In the data rows, the value 128 means zero.
Here are some points:
[158 108 127 183 119 118 121 110 164 125 190 225 123 130 152 243  84 115
 123  95 146 105 178 213]
[ 46 141 157  44 154 117 154 158  74 139  89   0 143 148 128   0 118 219
 148 151 149 138  81  65]
[ 46 160 136  21 189  71 146 146 124 158 115  44 137 110 103  15 214 143
 124 164 147 141  75 123]
[174 155 134 153 122 105 110 181 145  96 131 180 105 137 153 206  55  80
 115 167  77 101 138 180]
[ 92 179 100  60 164 121 140 114 131 116 105  63  57 155 115  15 174 180
 112 110 172 100  87 133]
[ 75 173 143   0 190   0 112 136 131 150  86  34  76 187  77   0 186 167
 136 172 161 139 135  87]
[146 143 127 133 116 112 159 150 153 143 106 163 212 140 124 168 111 139
  83 119  82 139 131 129]
[ 21 152 143  31 171  83  96 100  25 136  64   0  36 161  99   0 218 160
 198 129 195 132 122  58]
[213  82 102 186 117 167 172  91 133 164 125 201 140  86 132 238 153  93
 124 126 149 123 189 108]
[ 97 112 123  86 143  91 145 104 160 147 106  78 133 112 139  53 179 186
 112 109 173 124 127 121]
[243  17 123 255  37 200 112 130 180  38 191 255 151 108 153 255  12  52
 167 105  43 131 184 183]
[192 136 111 170 130  75 139 123 159  91 154 223  96 145 125 179 107 106
 146 160 116 132 171 176]
[ 15 205 168   0 204  23  79 192 106 188  26   0  83 168 102   0 166 178
 112 196 137 101  77  54]
[155  79 138  82 194 165 115 161 134 129  53 108  84 115  72  93 131  99
 121 196 154  76 150 104]
[232 111 105 205 107  98 146 117 168  75 177 255 108 136 137 254  78  80
 129 155  91 131 188 213]
[143 111 117 134 107 126 124 136 157 105 147 128 138 116 127 121 116 105
 109 189  83 148 102 103]
[131 111 127 115 127  74 150 132 100 154 158 109 178 126 146 174 103 120
 157 119 148 149 113 154]
[177 171 103 186  87 177 177 134 152 117  96 170 149 104 149 133 142 143
  82 175  59 122 125 159]
[ 87 120 160 101 119  88 138 156 163  87 123  74 105 116 165  51 145 181
 108 111 155 142 148  83]
[201 109 159 246 107 185 102 149 132 107 154 211 141  86 164 252  22  79
 150 141  72 135 180 156]
[228 113 119 255 117 131 129 114 142  83 184 255 118 125 201 255  66  88
 159 155  98 154 168 217]
[ 35 161 142  74  76   9 111 182 119 151  81  50 167 158 125  59 110 158
 124 130  87 130 108 118]
[ 81 193 112  46 139 106 172 147 135 166  37  24 142 135 107   0 198 189
  93 158  96 119  99  90]
[117 173  72  15 125 117 120  85 163 146  56  42  88 159  97  19 169 190
  98  73 162 116 121  94]
[130 137 159 184 145 124 106 138 165 104 201 139 140 134 184 170  69 143
 124 145 152 135 130 176]
[ 50 133 130  68 171  90 114  90  81 166 122  58  98 157 118  25 194 156
 163 121 201 128 105 107]
[180  97 137 235 109 165 124 128 106 116 124 198 115  98 173 220  71  85
 168 138  74 114 171 201]
[192  84 125 255  91 186  78  98 185  72 183 255 159 109 223 255  47 114
 122 107 126 137 150 205]
[212  79 126 255  53 183 133 125 150 100 174 255 154  57 164 255  76   0
 132  94  54 134 177 186]
[172  94  89 160  92 122 155 104 127 112 160 177 140 124 113 183 127 109
 139 143 127 142 126 142]
[102  96 115  55 131 124 141 133 125 108 125 129 111 126  67  90 179 129
 129 103 145 109 116 146]
[ 54 125 160  62 137  86 140 156 159 118 103  31  89 129 146  34 161 217
  89 132 173 130 130  61]
Here are 16 more points, each followed by its number:
[ 99 117 147 141 136 151 158 141 104 138 138 112 164 105 141 124 127 128
 123 125 137 128  84 130] 0
[172  93 126 218  84 173 102 106 136 153 133 204 149  64 151 213  99  64
 151 110  92 116 159 181] 1
[179 170  86  98 155 122 118 109 118 151  67 124 132 198 126 131 130 148
 115 100 136 138 136 110] 2
[112 139 155 134 108 125 132 166 140 124 111 131 145 132 133 126 111 146
  96 118 132 122 148  92] 3
[ 12 106 144   0 185  72 111 121  89 143  58   0 103 134 118   0 246 150
 137 132 197 147  45  65] 4
[184 110 110 183 114 162 128 135 165 120 163 183 182 151 144 214  54 144
 106  88 120 119 142 163] 5
[206 115  94 227  85 221 168 121 100  42 193 239  88  88 154 255  67  61
 131  86 140 127 124 183] 6
[  0 171 194   0 243   8 139 150 161 216  23   0  89 115  86   0 255 255
 117 171 193 105 130  48] 7
[ 97 114 115 105  56  75  88 129 159 181  94 104 151 116  91 144 103 118
 136  85 127 113 139 120] 8
[228  93 102 255 102 175 163 119 176  80 225 255  87  44 176 255  79  66
 120 140 167 109 178 209] 9
[  0 194 193   0 204  45  59 125  62 203  33   0 100 165  57   0 255 208
 140 125 189 149  24   0] 10
[229 158  78 145 143 156 135 104 115 136  99 193 134 193 139 222  91 114
 106  88 106 131 152 159] 11
[255 115  32 255  32 255 152  87 211  48 205 255 112  95 183 255  19  63
  94  36  77 121 191 255] 12
[ 52 171 140  66 144 103 130 130  80 116 146  64 117 135 126  84 171 137
 119 115 153 145  61 102] 13
[131 136 122  61 172 168 151 126 123 160 147  93 100 120  66  94 136 119
 151 110 175  90 147 150] 14
[148  98 107 203  88 155 129 108 136 135 117 191 172 105 169 219 122  93
 108  81  86 104 137 186] 15
Which three of these numbered points are nearest to each point below, ignoring the direction in which the first points spread most? Their numbers follow each, nearest first.
[117 121 119 123 132 126 148 118 154 131 156 119  74 100 134 145 132 138
 110 152 201 115 151 132] > 9 14 3
[131  79 118 145 121 137 124 120 124  99 126 139 127  82 163 154 148  83
 139 117 125 125  82 158] > 4 0 13
[193 121 112 182 123 173 123 133 159  95 157 215 134 134 139 230  44 122
 105  91 106 104 154 197] > 5 3 2
[255  66  87 255  88 234 161 122 166  98 233 255 128  86 132 255  13  58
 135  89 102  94 198 255] > 14 9 5
[ 81 154 129  49 141 150 152 125  81  98 143  38  64 112 108  66 147 145
 138 107 193 115  80  85] > 6 13 9
[133 154 157 136 150 147 145 172 108 107 119 157 105 135 132 184  98 125
 125 101  90 102 164 140] > 3 5 13
[255  65  98 255  33 253 107 106 187  73 224 255 148  75 240 255   0  10
 122  71  37 115 202 255] > 12 1 15
[127 180  98  34 182 120 105 103 109 174  37  59 126 205 118  62 161 143
 109 110 154 121 104  76] > 2 11 5
[116  81 135 110 145  90 163 122 143 118 155 118 113 132  93  64 143 164
 137 165 169 144 172 108] > 9 3 14
[ 76  77 112  52 103  81  84 116 177 191 113  68 148 110  67  52 158 123
 129 127 165 105 118 131] > 8 1 15
[217  44  86 248  49 160 121 147 142  23 155 239 101 123 177 255  26  87
 114 150 134  93 131 198] > 6 3 9
[ 77 142 155  87 160 128 141 150 103 162 119  41 148 115 117  29 163 140
 130 184 146 119  83 104] > 0 1 13
[  0 185 224   0 221  26  61 151  57 186   0   0  93 190  57   0 255 252
 140 144 214 155  53   0] > 10 3 7
[156 114 129 116 143 175 157 118  75 159 177 146  91 113  86 160 115 119
 147 105 162  92 160 176] > 14 6 9
[ 91 127 123  79 147  96 151 123 101 177  83 130 166 104 110 123 213  84
 104 132 114 105  61 140] > 15 1 4
[ 78  91 132  48 132  88 120 134 111 111 101  45 101 129 103  56 170 118
 170 150 168 141  98  31] > 4 13 0
[137 156 125 158 115 140 136 124  90  94 177 161 129 136 159 209 130 106
 123 106 120 152  90 146] > 13 0 6
[146 106 152 158 146 127 196 105 158 150 145 157 154  69 118 155 182 115
 115 132 131 145 180 101] > 7 0 3
[ 96 137 125  79 111  76 112 147 158 172  80  75 102 135 102  65 103 160
 126 132 143  86 155 145] > 8 3 1
[245  98  73 255  39 238 148  88 159  41 173 255 137 104 204 255  69  99
 104  71  69 137 148 203] > 12 6 15
[ 95 118 120  48 121 128  92 131 166 199 108  61 163 140  75  83 129 142
 116  76 157  96 130 120] > 8 5 1
[117 155 142 140 125 127 140 136  97  86 185 143 137 139 150 173 120 106
 138  89 133 150  89 144] > 13 0 6
[137  61  94 139  84 113 103  98 173 165 145 163 163  96  92 147 102  84
 138 131 130  94 141 179] > 8 1 15
[140 147 110 142 114 117  81 112 123 176  75 121 158 155 142 121 107 135
 113 100  91 123 135 149] > 15 1 2
[  0 204 151   0 199   3 114 116  12 240   0   0  93 204  83   0 255 255
 154 151 255 130  46   0] > 10 2 11
[ 12 179 143  28 158  77 122 122  73 136 122  28 137 153 114  27 190 156
 136 117 163 150  50  81] > 13 0 4
[217  77 130 233 118 149 160 119 217 116 174 255 120  48 191 218 103 128
 109 135 102 111 213 233] > 9 7 1
[ 14 170 160   2 219  47  73 122  75 230  27   0 151 163 152   0 207 195
 149 204 171 144  64  44] > 10 1 4
[133 117 124  83 125 119 134 142 119 125 110 144  95 129  86 119 131 126
 135  75 118 102 152 150] > 14 1 3
[216 119  85 180 113 159  96 109 182  84 104 245 122 152 128 180 140  93
  80 130 129 125 120 146] > 2 11 3
[255  23  92 255  55 207 195 117 187  23 249 255 147 108 179 255   6  75
 140 140  87 142 221 234] > 9 5 14
[  1 152 182   0 203  51  84 146  49 203  17   0  87 142  83   0 220 195
 179 167 165 116  89  36] > 10 1 4
[145 119 104 169  89 183 104  95 137 131 156 177 102  78 122 212 139  77
 139 105 135 126 155 143] > 1 13 15
[ 88 133 143  13 193 106 115 121 122 209  29   6  91 141  94   0 199 170
 132 145 173 106 131  56] > 1 14 2
